In the rows, 128 means zero.
The rows of Z fall into a few groups, and each row is roughly a mix of its group's hidden directions.
Z, 111 rows:
[[143 141  87 134  93 116 122 131  85 146 145 112]
 [152 137 167 130 166 141 133 159 134 142 158 111]
 [132 122 132 126 135  76 138 119 181 140 141 121]
 [137 121  88 124 169 126 137 139 160 148 161 133]
 [117 106 161 102 125 123 129 167 130 170 111 114]
 [134 136 103 173 157 143 127 116 149 107 120 164]
 [160 129 133 106 150 125 166 114 129  84 107 119]
 [111 148 127 134  69 115 125 131 142 161 108 119]
 [154 132 168 150 112 175 113 130 111 137 123 143]
 [131 142 125 154 130  73 125 121 155 133 127  90]
 [130 128 145 123  91 101 140 138 116 144  75 112]
 [111 181 144 110 131 156 124 125 131  95 105 136]
 [141  98 139 109 162 144 128 145 117 136  92  90]
 [158 133 151 133 164 167 157 140 102 126 125 138]
 [ 80 103 146 130 134 146 137 154 140 138 142  91]
 [166 113 125  99 158  89 146 133 117 141 128 103]
 [134 148  94 129 109 100 131 165 122 111 149  92]
 [135 147  92 157 119  99 108  90 156 123 121 130]
 [159 124 139 126 182 109 113 136 142 112 161 125]
 [ 95 155 138 140 138 164 129 113 150 136 120 172]
 [149 102 118  96 143 107 169 120 127  92 115 137]
 [150 124 121 109 156  81 143 140 136 119 154  95]
 [123 116 132  98 182 150 130  98 152 126 140 138]
 [103 148 118 125 109 126  82 100 112  98 110 110]
 [156  95 130 128 119 171 133 157 114 158 112 115]
 [120 140 152 121 150 138 142 120 138 167  79 151]
 [101 137 111 120 103 158 134 103 122 104  81 125]
 [134 117  82 109 110 128 178 127 115 146 120 142]
 [158 139 129 100 116 101 155 131 102  96 101 148]
 [146 150 155 157 129  90 141 109 105 117 149 156]
 [163 138 122 102 164 130 128 135 135 107  84 111]
 [106 163 135  94 150 129 116 100 149 106 111 103]
 [132 156 135 133 164 135 129 109 140 110 128 184]
 [168 159 114 113 129 157 114 106 151 101 122 147]
 [128 139 107 122 147 186 139 122 114  97 116 109]
 [128 173 142  97 156 160 133 122 119 118 119  97]
 [104 115 155 135 168 143 146 123 116 114 151 169]
 [ 85 136 136 157 154 115 159 157 105 122 119 126]
 [145 145 151 100 178 129 119 130 127  97 142 103]
 [100 126 146 126  96 119 125 155 148 165 106  99]
 [147 135 123 125 131 155 102  74 140 102 151 135]
 [152 151 118 147  92 141 127 127  74 131 122 116]
 [101 152 145 104 107 124 146 145 154 169 107 138]
 [102 129 148 102 110 120 146  98 124 118  86 159]
 [113 156 107 114 116 136 158 101 138 161 156 155]
 [134  85 110 126 145 174 144 130 122 147  99 122]
 [125 117 162  96 132 133 136 156 125 108 136  78]
 [180 149 114 103 144  97 124 130 130 101 126 143]
 [125 116 129  89 133 182 109 128 154 139 109 120]
 [116 102 139 124  97  86 124 154 124 167 132 113]
 [ 98 166 123 143 149 115 116 129 165 103 122 156]
 [172 112 112 124 154 124 134  94  97 156 130 138]
 [ 92 150 126  83 154 151 143 121 150 145 119 126]
 [166  88 115 130 126 140 113 135 134 149 167 106]
 [144 137 174 112  93 122 128 101  90 134 132 128]
 [102 106 137 132 142 118 102 154 164 157 162 127]
 [157 140 113 124  78 136 103 124 117 140  90 135]
 [146 116 157 136 108 119 133 138 130  89 119  77]
 [110 123 131 135  86  94 133 148 134 135 124  80]
 [130 130 131 143 151 127 158 167  92 123 155  99]
 [109 104 104 159 120 128 111 108 167 109 106 151]
 [147 144 123 109 105  93 117 137 149 180 134 127]
 [126  84 112 123 139 171 109 130 157 153 117 124]
 [112 117  96 132  92 110 149 103 137 140 101 161]
 [123 151 140 126  99 146 106  74 117 100 124 135]
 [126 102 107 111 154 158 124 154 168 150 107 129]
 [137 103 116 149 110  98 160 127  80 136 127 112]
 [152 125 111 138 166 111 107 145 146 135 175 114]
 [127 138 147 141 133  86 131 123 131 134 166 175]
 [110 135 157 137  86 148 159 124 136 138  89 122]
 [121 106  90 102 162 161 134 128 156 128 107 120]
 [121 104 103 151 132 152 113 116 120 116 180 105]
 [111 178 144 102 127 131 136  96 136 125  99 108]
 [128 112  84 160 113 120 125 138 142 168 149 148]
 [115 114 151 137 124 158 133 113 104 165  92 156]
 [111 177 120 122 104 134 139 121 151 112 132 171]
 [135 142 170 141 110 110 153 134 163 153 124 100]
 [109 133 150 123  97 119 153 133 121 151  74 123]
 [126 120 132 104 123  74 154 115 128 149 100 151]
 [112 107 142 121 113 159 100 156 155 164 106 127]
 [131 134 105 104 147  93 152  91 155 122 115 152]
 [133  90 149 150 155  92 141 117 102 150 134 110]
 [121 101 123 159 162 166 124  97 113 140 119 110]
 [120 151 113 159 118 171 111 121 104 151 119 158]
 [139 128 124 111 144 130 141 107 129 196 133 143]
 [122 144 126 125 131 125 102  80 165 112 123 163]
 [162 113 150 176 123 129 123 148 111 146 158 135]
 [ 89 128 133 130 144 146 160 120  99 120  84 133]
 [127 143  99 144 103  89 144 104 131 127 169 113]
 [116 104 174 123 119 152 123 162  92 134 133 141]
 [128 141 151 108 108 130 174 143 139 147 120  85]
 [111 127 119 112 144  86 120 118 152 164 150 160]
 [107  96  97 150 148 132 158 159 117 140 106 114]
 [132 145  92 142  87 144 152 115 101 150 107 138]
 [141 138  98 122  83 161 118 127 117 112  97 108]
 [151  93 107 123 134 136 105  81 155 135 147 136]
 [138 127 157 165 125 141 153 155  83 138 117 133]
 [131 122 115 144 103  74 137 161 114 142 144 110]
 [118 105 128 139 153 163 109 139 138 123 108  77]
 [118 150 111 168 148 114 138  82 145 130 152 134]
 [144 130 165 122 140  79 131 123 163 119 137 104]
 [ 95 122 123 116  98 158 143 141 130 143 102  85]
 [ 94 163 124 106 121 155 112 109  97 145 111 147]
 [130 101 156 106 142 117 119 172 133 145 107  94]
 [155 112  99 120 112 142 161 149  81 124 133 123]
 [140 122 133 103  87 135 112 165 118 113  89 114]
 [150 142 161 132 157 107 146 134 170 151 147 119]
 [ 94  99 131 138 108 110 136 110  88 134 141  95]
 [133 163 132  97 121 137 134 132 150 157  88 157]
 [122 114 103 125 151 181 114 109 138 108 146 104]
 [129 170 139 156 149 108 142 119 125  99 125 167]]

One row of each group comes first, with its name. Which group is each row after those in?
[114 133  94 116 127  90 100 102 115 141 140 164] -> <124>
[131 142 137 130 181 153 154 166 121 118 140 122] -> <88>
[149 149  98 159 154 122 112  94 146 101 142 124] -> <73>

[112 123 156 110 121 161 141 135 128  91  97  95] -> <124>
[130 126 137  99 145 146 134 137 141 180  90 115] -> <73>
[134 142 120  91 156 178 128 109 142 107 113 129] -> <88>
[147  83  88 132 130 103 148 141 151 115 143 125] -> <124>
[156 122 157 113 151  96 125 125 139 146 174 139] -> <88>
[ 78 105 127 117 123 146 112 141 153 152  96 121] -> <88>
[ 99 141 160 134 105 141  98 106 118 103  92 129] -> <124>
[115 182 154 109 127  97 143 128 117 105 120 141] -> <88>
[ 91 101 121 138  97 170 121 154 116 141 120 131] -> <124>
[114 116 136 121 132  97 135 107  99 121 176  96] -> <88>
[119 135 103 114  91 148 170 135 123 142 109  96] -> <124>
